(in the rows, 128 means zero)
The rows of M fall into 3 groups, and each row is roughly a mix of its group's hidden directions.
M (119 x 11):
[[138 110 122 112 185  84 144 105 127 102 147]
 [128 142 116 137 138  86 158 144 117 130  63]
 [160  92 102 152 111 133 125  93 116 128 177]
 [112 185  99  98 101 140 125  96 147 143 124]
 [126 161 118 135  87 110 150 100  81 126 159]
 [156 160 157 121 130 129 146  68 141 102 110]
 [152 107 166 143 163 129 122 168 131 128  82]
 [ 87 123 102  87 137  95 131  80 137 124 117]
 [ 85  97 111 167  97 109 106 162 126 139 126]
 [119 152 122 138  78 114 145 128  68 130 146]
 [ 96 136  76 117 109 143  98 133 120 135 175]
 [119 170 150  99 159 148 108 116 179 119 138]
 [133 175 113  86 153 175 117 141 109 126 134]
 [149  82 127 154 111 120 114  92 148 130 176]
 [ 86 114  90 132  95 100 127  93 155 141 146]
 [144 111 135 141 116 111 166 155  65 149 130]
 [119 115 142 143 110 114 122 197  99 145 103]
 [131 123 126 136 120 108 164 163  79 141  84]
 [118 157 134 125  72 174 112 140 137 153 107]
 [ 88 143 108 104  83 152 104 163 105 132 121]
 [107 146 130  85 146 141  80 143 156 113  96]
 [138  80 144 154 168 103 128 160 106 106 138]
 [116 164 102 112  96 142 128  74 134 116 161]
 [ 92 128 121 140  62 148 113 129 135 156 107]
 [107 127 129 107 127 162  74 115 169 114 156]
 [101 163  96 108 105 145 116  76 138 115 151]
 [130  76 154 161 109  80 128 120 146 140 138]
 [114 177  94  92 122 123 130  80 143 131 132]
 [ 91 163 167 100 129 173 130 154 123 121 141]
 [118 129 151 127 109 128 119 192 109 137  81]
 [120 142 120 112 137 159  88 100 163 114 176]
 [113  80 132 162 103  96 114 119 170 133 111]
 [129 163  97 155  92 111 110 107 145 125 174]
 [123 151 156 150 134  93 189 142 111 144 114]
 [114 183 101 110  90 139 122  90 142 142 128]
 [158 104 143 120 194 109 148 143 122 106 138]
 [148  98 142 146  98  86 172 107 127 132 158]
 [135 139 114 119 161 158 120  66 158 112 144]
 [118 122 137 131 106 106 128 198  96 146 108]
 [145 153 149 144  84 179 116 159 131 148 116]
 [130 117 146 123 164 141 107 185 127 133  82]
 [140 116 131 144  90  98 170  86 128 129 164]
 [144 100 110 155 103 123 162 141  70 145 132]
 [ 72 118  92 122  91 107 116 106 150 143 128]
 [133 141 176  85 161 121  97 141 161 128 117]
 [158  99 142 132 198 126 136 118 154 127 121]
 [167 123 147 108 194 114 148 133 124 106 135]
 [159 106 139 138 116 107 169  79 142 123 163]
 [106  89 104 127 175  79 141 125 125 114 139]
 [158  86 106 134 107 142 116 120  84 132 170]
 [104 142 134 101 106 177 124 151 130 155  82]
 [109 177  95  87 132 117 124  83 135 123 130]
 [135 112 157 151 122  80 172 141 110 134  93]
 [163 118 112 166 125 102 173 107 102 144 152]
 [172 125 158 116 186 129 151 137 108 111 120]
 [132 117 118 146 135 151 124  65 172 118 153]
 [ 93  99 119 170  80 129 109 159 130 146 125]
 [137 148 150 151  71 164 112 153 129 150 111]
 [153 125 112 163 124  98 181 126  90 147 128]
 [ 82 149  97  94  77 134 115 134 118 128 136]
 [130  77 139 119 187 106 138 137 114 104 131]
 [137  68 113 168  95 107 124 108 131 133 144]
 [101 143 113 113 151 139  98 186 105 140 101]
 [ 87 130 107 104  87 164  99 158 112 128 121]
 [141 135 135 139  90 128 151  62 148 114 151]
 [122  96 138 131 151 136 110 192 142 145  96]
 [ 95 144 146  88 133 149 100 167 132 121  87]
 [111 149 120 112 159 158  85 169 129 128  93]
 [123 105 103 123 176 169  89 155 137 133 138]
 [128 100 139 132 166 145 107 169 168 139  92]
 [112 141 117 113 163 143  96 186 114 139 101]
 [ 80 123 106  78 127 142 138 109 143 149  94]
 [148 134 165 146 100  99 164  81 135 114 113]
 [141  93 118 163 118  68 144 122 131 136  96]
 [111  91 113 128 117  81 147 167 102 149 151]
 [142  97 140 123 193  97 143 146 114 106 126]
 [121 149 143 142  54 103 145 112 115 122 125]
 [136 171 133 125  73 169 123 122 145 153 117]
 [149 114 153 152 173 164 117 155  98 128  98]
 [140 131 141 139  97 118 161  61 146 115 142]
 [139  96 140 130 117 152  93  96 169 121 170]
 [111 159  95 114  97 133 131  78 124 121 169]
 [ 88  94 105 169 102 111 106 162 130 135 140]
 [134 119 119 126 127 159  91  93 172 122 172]
 [169 114 151 153 177 104 149  99 150 125 130]
 [124  93 156 140 109 142 105 108 154 129 186]
 [128  91 144 114 114 160  78 121 150 127 168]
 [ 96 168 155 118 142 118 151 160 139 132  80]
 [122 140 133 156  60 163 107 138 133 148 127]
 [130 155 143 142  70 170 111 146 130 150 111]
 [159  94 160 133 175 125 147 173 129 122 122]
 [125 147 167 156 135  97 183 120 153 136 113]
 [125 152 123 133 138  94 169 157  90 139  85]
 [ 78 124 105 139  73 139 111 138 141 155 114]
 [114  92 107 119 164 148 105 176 157 149 129]
 [148 123 119 116 107  99 149 113 187 138 168]
 [100 157  98 119  98 144 112  74 135 113 152]
 [115 147 128 109 144 147  91 106 191 111 125]
 [150  85 157 135 178 112 144 159 114 113 120]
 [143 131  91 167 130 109 143  77 161 123 146]
 [102 169  90  98 107 141 122  88 123 120 157]
 [171 119 156 118 186 109 151 127 114 106 126]
 [105 135 147  91 135 163  78 133 165 113 131]
 [151  97 139 140 114 107 157 152  69 148 130]
 [124 131 115 127 146 159 112  68 174 112 137]
 [124  98 124 112 193  90 147 127 115 109 124]
 [123 133 149 128 114 124 116 195 102 136  86]
 [142 152 170 127 121 142 115 142 153 116  66]
 [112 140 126 154  60 156 107 141 134 152 122]
 [126 174 108  89 146 178 120 142 105 121 127]
 [120 113  95 109 188 161 106 144 138 139 145]
 [110 181 102 100  94 150 117 102 148 144 126]
 [146 111 138 104 198 105 147 133 118 106 125]
 [165  97 111 152 116 131 134  94 113 132 183]
 [153 133 123 163 133  85 185 116 106 140 122]
 [145 133 131  89 190 103 146 106 123 105 127]
 [156 140 159 148  83 180 120 147 130 143 125]
 [110 182 133  93 153 145 134 157 119 124  92]
 [100 171  87  97 130 157 101 112 112 121 146]]

Here is one row from each group, named. Which group is each of the other rows in?
[151  76 130 158 108 117 118  95 148 131 165] -> Z
[141  99 131 136 195 163 113 151 122 133 116] -> C
[166 110 150 119 182 101 150 108 117 102 139] -> K

[184 133 170 146 142 156 130 164 117 119 133] -> K
[125  95 162 165 112  77 157 127 140 136 115] -> Z
[103 140 144 106 141 135  81 113 183 109 142] -> Z
[105 179 131  90 148 150 128 162 108 123 102] -> Z
[109 139 112 112 167 144  94 182 112 139 105] -> C
[136 106 134 154 114  91 169 149  98 144  88] -> Z
[115 185  95 125  87 136 122  97 140 144 136] -> K
[122 120 152  96 133 165 148 151 131 155  73] -> K
[145  99 145 154  96  85 163 146 102 140 147] -> C
[102 151 103 130  86 141 112  75 135 112 152] -> C
[117 163 115  80 119 151 144  80 139 143 107] -> K
